One turning vector, and how many ticks it has turned
The counts run from 0 to 220.
[-12   0   5   8  -1  10  -9   5  -6  -7  11  -2  -8   3  -2  16   7 -16
  10  -1  -7 -21   4   6  10   4  18   7  -4   9  -2  -1 -10  -7  -6]
1
[ -9   2  -2  -1   5  -4  -1  13   5   8 -10  -7  -9  -8  -6   5  -2   3
   6   9 -13  -1   5  16  22   3   0   6  17   9  -8  15  -2  10   5]
45
[  3  -8  -2   2   8  12  -2   7   5   2   0 -11  16  -6  11  -9  -4   2
  -6   3  -3  22 -13  12 -10  -1   3 -14  15  -8   0   9   4   4   0]
156
[ -9  -7  -3 -14  19   0   8  -1   6  -1  -2   5  -4   5  -3  -2  -8   3
  27 -13   1  -3   7   3  20   1  -7   7   9  11  -2   5   4  -4   3]
178
[ -4  -8  -5   1   6  -6   8  10  -1   5   2  -8  -3 -11  -7   7   5   3
   5   4  -7 -13   6  20   6  -2  13  10  18  18  -4  11   1   6  11]
171
[ -8   0   0  11  -4  15 -15  12   6  -6   8 -10  12   3   5  -5   4   3
  -2   9 -12   0 -18   4  -2  -5  11  -4  15   3  -2  14   0 -10  -2]
81
[-11  11  -3   4   6   6 -11   6  -3  -6   3   2  -1  13  -6  -5   2  22
  11  15 -12 -10   0  -7  20  -3   0  -5  12  -5   0  -5   7  -1   4]
137
[ -5  -2  -1 -23  11   3  -2   0   3   0  -6  -6 -13  -2  -9   5  -8  -2
  15  -4  -5  -1   4   3  31   4  -3  -2  -3   9  -3   6  -3   3   2]
50
[  8  -7  -7 -13   7   7  20  17  -6   5   6  -5   4  -7  -1  -3   2  17
   2   8  -4  -2  -7   9  11  -4  -1   3   5   0  -1   4  24   2   6]
98
[ 16  -1   4  -5   6   9   2  -7  -8  -7  17  15  13  11   4   7  -6   8
  14  -1  -1  -7  -8  -4   0  -8   4  -6 -14  -4   2 -17   7  -1   1]
17
[ -2  -9  -3 -13  19  -4   9 -10   3  -2   3   7  -7   7  -6  -2  -5   6
  27 -12  -1  -6   8   1  13   1  -2   2   8  15   0  -1  -3  -1   4]
179
[  0  -1   2   1  14   2  15   4 -15   1   8   7 -12   7  -3   6   3  -5
  16   2   7 -14  11  -2  12   9   2   5  -4  -3   3 -20   9   0 -14]
185
[  9 -11  -3 -11  21   0  17  -4   3   6  -2   4   4   0   5  -9 -12   9
  17  -8   5  18   1   7   3   1 -10  -5  10   2  -2   0   8   8   0]
104
[ 16  -3  10   0  -1   3  -1  -3   3   4   1   8   4  -7   6  18  -5 -14
   3   0  -2  17  -2  22  -5   0   8  -4  -1   8 -13   2 -15  14  -4]
35
[ -7   2   7 -16  21  -6  10  -3 -15   0  10  -3 -12   0  -5   0  -8   6
  10  -6  10 -19   4   2   4  -3   7  -2  -2   3   3 -16  -2   0   3]
56
[ -1  -7   4 -21  17   7  14  -1  -8  -2   7   1  -9   6  -3   0  -7  -4
  19  -9   6 -11   0  -2  14   4  -2   0  -9   7   2  -9   4  -6  -7]
182
[  7  -4   0   6  10   9   0   3   7   5  -3   4  15   0  12 -10  -9   3
   4   5  -1  28 -14   8  -7  -2  -7 -12  13  -4  -7   7   3   5  -8]
29
[ 10 -10  -6   2   0  16  -8   5  12   0  -4  -4  11  -8   4   2   1 -11
   2  -1 -10  28  -1  14   5   5   6  -8   5  -3  -5  10   1   5  -1]
159
[ -2  -6   0   7  12   4  11  11  -8  12   0 -16 -12  -5  -1   5  -1 -12
  -8  10   2  -3   1  10  -4  12   5  -4  13   3   4   1  -3   8 -22]
115
[  4  -4   1  -4  18   1  14  -4 -13   2   9   8  -6   7  -4  12  -3  -3
  17  -6   6 -18  11   0   8   5   3   3  -7   2   7 -18   4   3  -9]
184
[ -3  -3   5  -2  -1   5   6  20  -2   1   3  -5  -2 -15   1  13   4 -13
   3   0  -3  -5   2  25   9   1  13  13   3   9 -13   8   3   2   4]
168
[  7   8   9 -17   2   0  -6  -2  -1  -6   5  14   9  -3   2   9 -10   9
  16  -5  -4   4  -6  12  16 -14   3   0  -8  -1 -12  -3  -1   8  16]
218
[  3  -6  -6   6   4  12   0  13   2   0   2 -11  10  -4   6 -13   2   5
  -6  11  -4  24  -7  11  -6   1   5 -12  15 -11  -3   3   8   4  -2]
155
[ -6  -4   6   4   3   6  -9  -4  -4  -7  12  -4  -6   5  -4  19   2 -15
   8  -4  -5 -19   3   5   2   4  21   1  -2  15   2  -2 -17  -4  -5]
0
[ -4  -1  -2   7   0  13 -15   5   9  -7   8  -9  17   4   5   3  -5   4
  -1   4 -14  -1 -19   5  -5 -12  10  -6  12   7   3  16  -5  -4   4]
82
[ 11  -1   8 -17   0   6   1   2  -3  -8  13   7  12  -5   3  11  -4   5
  11  -4  -5  -6 -15  11   6 -14  11   3 -11  11  -9   2   1  -1  15]
91
[-13  12   5   0   3   8  -8  12 -12  -3   9  -6  -6   6  -4  10  -1   7
   2  14 -10 -25  -6  -3  17  -4   8   2  -1  -1   3  -5   3  -3  -1]
133
[  8  -1   5  -3  -2  -2   6  14  -8  10   4 -11  -6 -15   0  13   1  -4
  -8  12  -6  -3  -4  24   1   1  14   0  10  12  -9   9  -9  13  -1]
40
[ -5   6   0  -7  13   5 -10  -6  -1  -7   7   3   8  15  -1  -8  -9  24
  11   5  -7  -6 -10 -11  10 -10  -2 -14   7  -4   5  -3   4  -4   9]
139
[ -7  -3  -3  11  20  11   5   4  -3   6   3  -7   2  14   3  -1 -13  -1
   1   4   3 -10  -7  -8  -1   4  -8  -8   8  -7  16  -5  10  -4 -22]
191
[ -9   6  12   4   4  -1 -14  -8  -3  -5   5   9  -9   8  -1  17  -3  -9
  14   0  -7 -12   5   5  10   2   9   3  -2  13  -5  -4 -21   1  -4]
127
[ 22 -12  -3  -1   2   8   0  -5   5   4   0   2   7  -1   6   0  -1   1
   2   9  -7  28  -7  11  -7   6   0 -17   9   4  -6   5  -9  11  -7]
31
[ -1   1   4  -7  -1   3   3  19  -4   9   0 -16  -8 -13  -1  13  -4  -5
  -9  10  -8  -5  -8  20   7   0   9   4   8   8  -7  13  -4   8  -4]
41
